In the data rows, zero lies at 4.5, halfway between 4 and 5.
Here are some points, one per row:
[4 5 3 6 4 0 7 6 3 5 3 3 7 7 4 3 5 5 3 2 4 4 4 3 3 4 3 5 7 5 4 4 6 7 7 4]
[3 4 4 8 4 7 4 6 3 5 4 5 5 4 1 4 8 5 4 4 6 3 5 5 5 5 5 5 7 7 4 8 6 4 4 4]
[4 8 6 5 2 2 8 3 5 4 4 3 5 6 5 4 2 4 5 6 7 3 4 7 6 5 4 6 4 5 6 1 3 7 2 3]
[4 6 0 4 2 8 6 1 4 4 5 3 4 8 2 8 3 5 4 0 6 4 3 5 2 1 2 2 4 4 7 6 5 5 0 8]
[7 4 5 2 2 4 4 6 4 4 4 4 5 3 6 6 3 2 4 6 4 4 4 3 5 6 5 2 3 6 5 4 5 4 3 6]
[4 6 3 2 4 5 4 5 6 7 6 5 6 7 4 4 3 4 5 4 0 4 5 5 1 4 2 5 4 4 1 5 5 1 3 3]
[5 3 3 6 4 4 5 2 4 4 4 5 4 4 3 5 6 4 4 3 2 2 7 5 8 5 8 1 6 2 6 4 7 7 5 2]
[4 5 2 5 6 1 0 2 6 3 1 5 4 2 3 2 4 6 5 2 2 2 6 6 3 6 8 6 6 7 6 2 0 3 2 6]
[3 5 5 2 3 4 4 7 3 4 0 4 2 4 4 2 5 7 4 3 5 6 4 7 5 6 4 1 4 3 5 5 5 4 5 4]
[6 2 2 5 4 5 5 4 0 2 6 4 4 4 5 4 7 1 6 3 5 5 4 7 4 2 7 3 6 4 2 3 2 3 5 3]
[7 3 4 6 4 3 2 6 5 4 8 1 4 5 5 0 4 4 7 5 4 1 1 2 6 1 3 5 3 4 6 6 5 3 4 5]
[2 7 3 6 2 2 3 4 1 2 7 6 4 3 6 4 5 6 4 4 3 4 2 5 6 3 5 8 3 7 5 4 6 6 6 3]
[3 3 6 3 6 5 3 5 6 0 4 7 5 6 5 2 6 4 2 4 7 3 5 2 4 5 3 5 5 2 2 1 4 4 4 7]
[5 5 4 5 6 3 4 2 7 4 6 6 4 3 4 3 5 7 5 6 6 4 3 6 1 8 2 4 4 3 3 3 9 3 4 5]
[5 6 4 4 5 7 6 4 3 7 4 6 6 4 8 0 3 3 0 4 4 3 7 3 4 3 5 5 1 0 5 6 2 7 5 2]
[3 2 3 4 5 6 6 5 4 4 6 4 3 5 4 4 4 7 8 3 4 5 6 3 6 6 4 5 5 5 4 5 4 4 2 2]
[6 3 4 5 3 5 3 4 7 2 5 3 6 5 3 6 5 4 3 7 5 7 6 6 7 5 4 3 1 5 5 4 6 4 4 3]
[5 4 7 7 3 5 2 4 2 6 2 5 1 8 6 2 2 1 6 6 6 5 3 4 5 4 7 4 5 5 7 4 6 3 6 7]
[4 3 5 6 2 6 5 2 6 5 6 2 1 2 2 2 5 4 1 5 1 8 6 6 7 6 3 3 5 5 5 2 4 3 5 5]
[8 2 5 4 8 5 9 5 6 3 3 4 5 4 4 3 4 2 5 7 3 5 6 4 4 4 3 5 5 5 6 5 4 5 2 8]
[4 7 6 4 5 5 4 5 7 5 6 4 4 6 5 6 7 3 4 3 5 5 5 2 3 4 5 6 2 6 5 2 2 4 6 5]
[4 3 1 7 4 4 4 4 5 5 3 4 4 3 3 4 3 6 4 8 5 5 4 5 6 5 5 3 3 4 2 4 5 4 6 7]
[5 3 6 4 7 6 4 3 2 7 4 2 2 5 6 6 3 6 5 6 7 5 5 5 5 1 5 8 6 6 1 4 6 4 1 3]
[2 4 3 9 6 6 6 6 7 7 6 7 3 3 5 2 4 5 8 4 4 4 3 3 6 6 4 5 4 4 7 2 7 4 3 3]
[6 6 6 4 4 0 4 4 4 5 3 5 5 5 2 6 7 5 5 3 4 5 4 0 4 2 7 2 4 5 5 3 6 3 2 5]
[4 5 8 6 5 4 7 5 5 1 0 2 3 6 5 5 4 1 5 3 5 6 3 3 4 5 4 3 6 6 4 4 6 5 5 4]
[6 6 5 3 2 8 2 7 6 3 4 6 4 3 3 5 4 6 3 4 5 2 3 1 4 2 7 3 6 2 5 4 6 4 5 4]
[5 5 4 6 5 4 2 5 7 3 5 5 4 4 7 5 6 4 8 4 5 5 7 5 3 3 4 2 4 3 4 5 2 4 8 1]
[7 4 7 3 5 5 5 2 2 3 5 5 4 4 3 4 5 7 4 3 4 5 2 6 5 3 5 6 6 3 4 5 5 3 5 4]
[3 4 7 2 4 4 5 4 4 6 7 8 6 5 5 6 6 6 4 3 5 4 2 8 4 6 4 5 4 3 5 5 4 4 3 3]
[5 3 6 4 3 3 5 3 3 5 5 6 4 7 4 2 4 7 4 5 1 2 7 5 4 4 5 5 3 7 3 4 5 7 3 5]
[6 3 2 3 2 5 5 4 4 5 6 1 2 3 5 4 7 3 1 6 7 5 5 2 3 5 4 7 5 6 5 3 7 6 6 4]
[4 7 6 5 7 6 3 3 4 6 4 4 6 3 3 4 6 5 3 4 6 6 7 3 7 4 3 8 4 2 7 4 4 4 3 7]
[7 5 5 5 7 1 5 9 0 5 5 6 2 5 0 6 3 4 4 4 5 0 5 6 5 5 2 4 3 2 5 4 7 4 8 5]
[4 7 5 3 4 5 2 5 4 3 5 5 4 3 6 5 3 5 7 3 4 2 7 4 4 9 6 7 4 5 8 6 5 5 4 5]
[4 7 5 3 5 6 6 8 6 3 5 3 1 3 5 6 4 6 4 5 4 5 6 5 4 3 4 5 6 6 4 3 5 6 4 2]
[6 6 2 3 4 4 6 8 7 6 5 3 3 7 7 4 5 8 3 5 6 5 8 7 3 4 6 4 6 3 3 3 5 3 6 5]
[7 5 6 4 1 5 4 5 6 5 4 5 4 5 6 4 4 4 4 0 3 6 1 6 5 6 5 4 3 6 5 6 5 6 5 4]
[1 2 3 2 6 4 3 5 6 3 5 5 3 5 0 3 5 1 4 5 6 7 5 6 4 5 4 6 1 5 6 6 5 6 5 5]
[5 6 4 5 4 4 7 2 2 4 3 5 4 5 4 3 6 5 5 9 5 5 4 6 4 4 3 4 6 2 3 8 3 4 3 5]
[6 6 7 3 5 2 5 5 4 4 9 5 9 6 4 5 5 5 3 6 7 6 6 3 4 4 8 3 7 5 8 5 5 3 7 4]
[4 5 4 8 3 3 5 6 3 2 8 3 4 7 6 7 4 5 3 4 3 7 7 3 6 6 7 7 2 5 3 8 2 3 3 8]
[3 4 7 5 5 4 6 5 4 3 5 2 5 4 4 4 3 4 8 4 3 5 5 5 3 4 4 5 7 4 5 4 3 5 4 6]
[5 3 6 6 6 4 4 7 4 4 5 5 6 1 6 5 2 7 5 6 6 7 4 2 4 4 5 1 4 6 5 5 4 8 2 5]
[1 1 5 1 0 6 4 5 4 4 3 6 8 3 5 4 5 5 7 5 4 6 2 6 6 4 6 6 3 3 5 5 8 5 8 8]
[6 6 3 3 7 7 9 4 4 6 3 4 5 7 4 4 6 4 4 5 1 3 3 3 5 7 5 5 3 4 5 3 3 0 4 5]
[4 3 5 3 4 2 3 4 6 3 2 4 6 5 6 5 6 2 3 8 3 4 4 4 4 4 3 8 3 1 2 7 4 4 4 0]
[6 1 4 5 5 6 4 5 5 4 4 4 3 6 5 8 6 7 6 7 1 5 2 3 2 5 4 7 5 4 9 4 2 6 7 3]
[7 4 5 8 5 4 5 1 7 8 5 5 3 4 4 5 5 4 5 2 5 4 5 5 4 4 4 3 2 5 4 8 4 6 5 2]
[2 2 5 6 4 2 2 4 5 6 6 4 5 7 4 6 3 5 4 5 3 5 5 4 4 4 4 2 6 2 4 4 3 4 5 5]
[5 3 8 3 2 5 5 3 5 5 7 7 5 3 3 5 3 3 5 5 3 5 6 7 4 4 4 4 8 5 2 5 5 6 5 7]
[4 7 3 5 6 6 2 8 4 3 5 5 8 3 3 2 6 0 3 4 2 6 3 5 2 5 3 2 5 8 6 7 5 5 1 3]
[6 7 4 3 7 4 2 4 5 5 4 9 2 7 8 6 5 2 5 6 6 9 2 6 7 5 3 4 9 6 8 5 4 6 4 6]
[3 5 4 4 6 6 7 7 8 6 6 7 4 7 4 4 9 6 5 6 4 2 1 6 5 3 6 4 1 7 1 6 3 4 4 7]
[4 3 5 4 6 6 5 3 8 4 4 3 3 6 4 6 2 2 5 5 4 5 3 5 3 5 9 5 4 4 3 3 6 7 7 4]
[5 2 5 4 4 6 2 6 3 6 3 3 6 4 7 5 4 6 6 5 7 2 4 6 2 7 5 5 4 6 4 5 5 4 2 3]
[2 2 4 4 6 0 6 3 6 5 7 4 4 2 8 5 1 5 2 2 8 4 2 5 7 4 5 3 5 2 5 6 4 4 4 5]
[6 5 3 5 3 3 3 5 4 8 2 2 8 5 4 6 4 6 8 4 5 5 7 5 4 4 1 6 3 6 5 5 4 3 8 6]
[5 1 6 5 3 7 6 4 4 4 5 7 3 6 4 2 3 7 2 3 7 3 5 5 3 4 4 2 5 6 6 4 2 3 6 4]
[6 3 5 6 7 4 6 5 5 3 3 5 3 3 6 7 4 5 1 2 3 5 5 4 5 5 7 7 6 4 4 4 6 5 5 6]
[4 7 4 3 5 4 3 6 4 4 7 2 3 4 3 4 3 5 6 5 3 6 5 3 6 4 6 3 5 4 3 6 4 2 6 5]
[3 5 3 3 7 7 4 3 6 2 3 4 9 5 6 5 6 6 6 3 3 5 3 6 8 1 3 4 6 6 6 4 6 3 7 6]
[1 7 6 4 6 5 5 3 4 3 3 4 5 5 5 2 4 5 3 5 5 5 5 4 3 4 6 4 3 7 5 6 7 4 7 4]
[4 4 4 7 3 5 6 4 3 7 5 8 5 3 6 5 1 3 4 6 3 4 5 3 4 4 5 3 5 8 4 2 7 2 5 4]
[5 4 7 4 4 4 3 4 4 3 4 5 3 2 3 6 5 6 6 3 4 7 3 0 6 5 2 5 3 4 2 6 4 7 4 4]
[1 4 6 2 7 5 4 6 5 7 4 3 6 4 2 5 4 6 4 3 4 7 4 3 6 4 3 4 7 4 4 4 2 7 6 4]
[8 4 2 4 6 5 7 6 6 3 4 2 7 3 6 6 2 1 3 1 5 4 4 7 5 6 2 6 6 5 3 4 3 3 6 4]
[1 6 7 4 4 5 6 2 5 7 7 1 5 3 5 5 6 3 4 5 5 1 3 3 4 8 4 3 6 5 5 6 2 7 6 6]
[5 5 2 3 4 4 6 2 5 3 4 5 5 2 7 4 7 3 7 3 6 1 9 4 5 4 6 2 5 5 4 5 7 8 6 7]
[3 5 4 3 7 5 4 4 5 6 5 3 5 6 4 7 3 2 5 5 5 3 5 4 4 5 4 5 7 4 3 5 6 5 4 4]
[8 2 3 4 5 5 4 2 5 6 4 5 7 6 4 2 3 6 4 6 5 7 4 3 7 6 5 4 6 8 5 4 4 8 6 2]
[3 6 4 5 5 6 4 4 4 4 3 4 5 7 5 6 4 5 5 4 4 2 6 4 8 3 1 5 4 5 4 6 5 5 5 4]
[2 3 3 5 5 3 4 4 2 8 4 6 5 4 7 4 8 2 4 2 5 7 5 3 2 3 3 6 5 4 5 4 4 2 3 5]
[4 5 4 7 5 6 5 5 6 2 2 8 5 6 3 6 0 6 2 5 6 5 5 2 1 6 3 7 4 5 5 9 5 2 5 4]
[3 7 5 6 4 6 2 4 3 5 4 4 3 4 7 6 6 6 2 8 2 2 3 4 4 6 2 2 7 5 2 4 4 5 6 7]
[2 4 2 3 8 3 8 5 1 6 3 4 4 2 5 6 4 4 5 5 3 6 5 6 2 3 7 1 1 5 5 6 2 7 6 3]
[5 6 1 6 4 5 4 8 4 6 6 6 7 4 2 6 2 3 5 6 5 4 4 5 5 3 5 6 6 2 6 0 3 7 4 7]
[7 7 6 7 5 6 5 3 4 6 5 2 4 2 4 4 6 6 5 5 3 7 2 8 2 5 8 6 6 1 6 7 8 4 4 5]
[5 2 5 3 3 3 6 6 6 6 4 5 3 6 8 6 6 5 5 5 4 5 7 5 5 4 4 5 4 4 6 5 5 4 3 6]
[4 6 5 6 2 5 2 7 6 6 2 4 4 5 4 6 6 4 3 3 6 4 4 6 8 7 5 5 5 6 3 4 3 5 3 4]
[4 6 3 2 5 4 5 3 5 6 5 7 5 3 3 6 4 5 6 5 6 5 6 3 7 7 4 4 4 5 4 4 5 3 4 2]
[8 5 9 6 8 6 2 3 0 4 6 3 6 4 5 6 5 3 3 3 5 4 6 7 3 4 3 2 0 5 3 0 5 5 5 5]
[6 4 6 6 5 6 4 7 5 7 3 5 6 7 3 2 5 3 6 4 6 4 4 5 5 7 8 6 5 5 2 5 3 6 6 6]
[7 6 4 1 4 3 5 4 3 4 5 6 2 2 3 4 4 4 5 5 7 3 2 4 4 4 4 6 4 7 3 6 2 3 6 4]
[4 6 3 6 2 6 7 3 4 1 6 5 7 4 5 4 6 4 8 5 5 7 5 2 2 7 3 5 5 2 1 2 4 5 4 4]
[3 4 8 6 2 5 6 6 7 5 3 5 5 1 3 5 5 3 5 7 5 3 6 5 5 1 5 6 5 6 5 4 2 0 4 2]
[4 2 5 4 5 5 3 5 2 3 4 4 6 8 6 6 5 6 5 5 6 2 4 5 6 9 7 4 5 3 6 5 5 3 1 1]
These points spread out most along one direction. Take the direction at right angles to it along which they spread out most. Then take the direction at right angles to both along which they spread out most. Go by this last direction. For each point below, how far along it does it lie, from 0 to 99? 50 is the average, and the first point above lies past it. One standard deviation of the points above along it is 16.
[5 6 1 6 4 5 4 8 4 6 6 6 7 4 2 6 2 3 5 6 5 4 4 5 5 3 5 6 6 2 6 0 3 7 4 7] 72
[3 4 7 2 4 4 5 4 4 6 7 8 6 5 5 6 6 6 4 3 5 4 2 8 4 6 4 5 4 3 5 5 4 4 3 3] 30
[3 5 3 3 7 7 4 3 6 2 3 4 9 5 6 5 6 6 6 3 3 5 3 6 8 1 3 4 6 6 6 4 6 3 7 6] 89
[6 2 2 5 4 5 5 4 0 2 6 4 4 4 5 4 7 1 6 3 5 5 4 7 4 2 7 3 6 4 2 3 2 3 5 3] 36
[3 5 4 4 6 6 7 7 8 6 6 7 4 7 4 4 9 6 5 6 4 2 1 6 5 3 6 4 1 7 1 6 3 4 4 7] 34
[2 2 4 4 6 0 6 3 6 5 7 4 4 2 8 5 1 5 2 2 8 4 2 5 7 4 5 3 5 2 5 6 4 4 4 5] 44
[5 3 6 4 3 3 5 3 3 5 5 6 4 7 4 2 4 7 4 5 1 2 7 5 4 4 5 5 3 7 3 4 5 7 3 5] 15
[4 5 8 6 5 4 7 5 5 1 0 2 3 6 5 5 4 1 5 3 5 6 3 3 4 5 4 3 6 6 4 4 6 5 5 4] 79
[4 5 4 8 3 3 5 6 3 2 8 3 4 7 6 7 4 5 3 4 3 7 7 3 6 6 7 7 2 5 3 8 2 3 3 8] 46
[5 5 2 3 4 4 6 2 5 3 4 5 5 2 7 4 7 3 7 3 6 1 9 4 5 4 6 2 5 5 4 5 7 8 6 7] 52
[5 6 4 4 5 7 6 4 3 7 4 6 6 4 8 0 3 3 0 4 4 3 7 3 4 3 5 5 1 0 5 6 2 7 5 2] 26
[6 3 4 5 3 5 3 4 7 2 5 3 6 5 3 6 5 4 3 7 5 7 6 6 7 5 4 3 1 5 5 4 6 4 4 3] 59
[4 3 1 7 4 4 4 4 5 5 3 4 4 3 3 4 3 6 4 8 5 5 4 5 6 5 5 3 3 4 2 4 5 4 6 7] 42
[8 5 9 6 8 6 2 3 0 4 6 3 6 4 5 6 5 3 3 3 5 4 6 7 3 4 3 2 0 5 3 0 5 5 5 5] 34
[3 5 5 2 3 4 4 7 3 4 0 4 2 4 4 2 5 7 4 3 5 6 4 7 5 6 4 1 4 3 5 5 5 4 5 4] 40
